128 stands for zero in the data rows.
Here are some points, each followed by its number:
[153 115 138 148  89  40 152 126  96  63  45 104 126 146 140 219  73  74
 149 107 105 147 120 106 140 154 159 181 206 202 105 136] 0
[ 97 113 121 100 215 119 113 123 115  79 164 175 131 104 141 107 205 130
  76 129 152  91 144  86 108 147 100 149  96  79 175 124] 1
[168  99 145 152  29 117 107 147 112 113 137  17 152  99 127 157 104 137
 162 120  72 152 104 136 159  89 143 160 142 188  96 161] 2
[137 146 152 119 149 127 110 103 114 148 138 137 135 103 137 146 136 122
 134 131 141 124 116 134  92 110 128 127 107 139 154 125] 3
[115 155 140 109 160 174 122 124 133 174 152 173 117 115 120 104 121 140
 113 142 146 127 131 179 107 148 129  77 134  75 120 107] 4
[152 102 141 170  56 137  99 164 143 134 142  26 132 118 116 140 110 137
 157 123  84 127 137 128 151 100 127 123 137 166  83 140] 5
[132 172 114  94 142 170 135 145 117 173 141 176 116 124 108 100 111 130
 123 145 143 126 126 190 124 146 119  94 122  87 124 139] 6
[146 160 133 122 142  99 162  97 131 131 102 151 133 153 157 162 113 112
 139 114 142 119 125 110 100 125 142 154  90 166 158 112] 7
[104 177 103  79 131  94 188 110  35  31  48 165 138 120 169 144 162 106
 136 179 133 182 134 113 157 176 113 172 150 179 121 190] 8
[149  96 157 185  52 129 104 145 154 130 150  25 148 110 120 144 112 149
 146 118  72 137 112 118 144  87 143 135 129 157  94 118] 9
[149  68 134 183  52 124 104 159 184 128 157  13 135 128 116 150  84 151
 170  95  79 134 129 132 138  96 143 129 142 167  74 111] 10
[164  94 152 154  64 140 104 154 155 138 152   5 151 120 136 173 113 142
 149 104  63 114 146 114 153  98 130 138 116 158  94 115] 11
[145 100 133 156  71 128 113 153 146 125 144  41 144 119 121 141 110 141
 149 118  90 138 119 124 145  95 139 142 129 151  97 130] 12
[110 133 118 112 144 138 116 134 104 100 165 140 148  94 107  99 187 142
 105 151 119 144  99 150 128 103 104 136 112  83 154 167] 13
[133 161 130 118 139  97 157 128 110  69  96 161 128 145 137 113 199 117
 108 160  87 116 111  67 145 131  77 156  80 175 176 175] 14
[122 130  68 188 105 117 116 158 187 182 124 173  77 173  79  77  23 114
 182 106 209 120 114 196  87 133 163  89 154 149 107 126] 15
[147 139 169  75 161 139 139 142 111 144 107 142 119 120 153 162 116 112
 100 139  95 117 139 109 137 177 125 121 153 119 107  96] 16
[114 228 119 127 129 124 178  69  55  99  41 162 151 146 160 124 174 106
 117 157 180 143 146 103 141 114 118 180  73 145 164 152] 17
Which three points above are nearest to each new point by angle? Their numbers follow each, nearest first.
[134 143 136 129 116  81 154 125  79  94 100 176 129 110  90 117 132 117
 109 156 127 151  82 130 147 134 131 142 162 135 146 189] 8 14 17
[123 136 106 170 122 107 124 137 159 140 133 177  98 142  96  95  84 123
 155 127 171 122 114 162  89 140 140  94 138 150 136 143] 15 6 4
[137 154 120  92 142 138 114 131  81 114 175 152 144  77  99 104 185 137
 117 155 116 140  90 178 119  97  88 136  99 102 165 195] 13 6 1
[ 91  74  43 135 132 147 123 145 196 114 158  97 116 202 149  91 122 138
 151  74 188 114 171 124 123 119 151 140  97 127 137 107] 15 10 12
[113 114  91 130 137 133 131 148 151 125 125 134 106 158 123 139  92 119
 145 108 147 119 168 167 125 166 133 103 164 114  97 116] 15 4 6
[142 185 114 102 131 108 160 132  87  97  92 190 131 142 130 106 185 110
 109 165 103 114 104  83 150 129  78 155  70 159 189 186] 14 17 8
[145 152 193  48 181 140 149 126  79 133  98 148 128 105 189 192 131 103
  86 148  89 123 153  96 136 202 134 130 161 120 105  86] 16 8 0
[ 84 132 115 147 175 175 144 130 191 155 126 136 128 195 144 161  94 125
  87  84 151 100 205 157 119 177 170  92 157  11  97  20] 4 16 6
[130 154 136  96 168 121 147  96 108 131 142 160 154 108 138 157 124 128
 111 120 147 139 110 161  96 124 148 150 114  88 154 112] 3 4 7
[162 138 184  77 131 148 135 155  90 161  85 160 111 124 173 170  94  90
  93 140  73 121 135 119 164 204 139 109 198 132  93  88] 16 0 8
[118 117  69 142 150 103 145 115 168 144 150 179 114 167  98 126  62 129
 150  81 214 110 146 189  86 141 166 114 128 100 152 125] 15 6 4
[140 129 105  87 140 144  93 137 102 134 202 174 127  77  91  82 176 141
 134 148 122 136  74 194 110  96  80 112 101 114 179 199] 13 6 3
[122 255  92 127 129 115 202  53  25  89  23 159 169 164 160 157 172  93
 106 136 205 127 178 120 152 109 128 219  53 118 178 163] 17 8 7
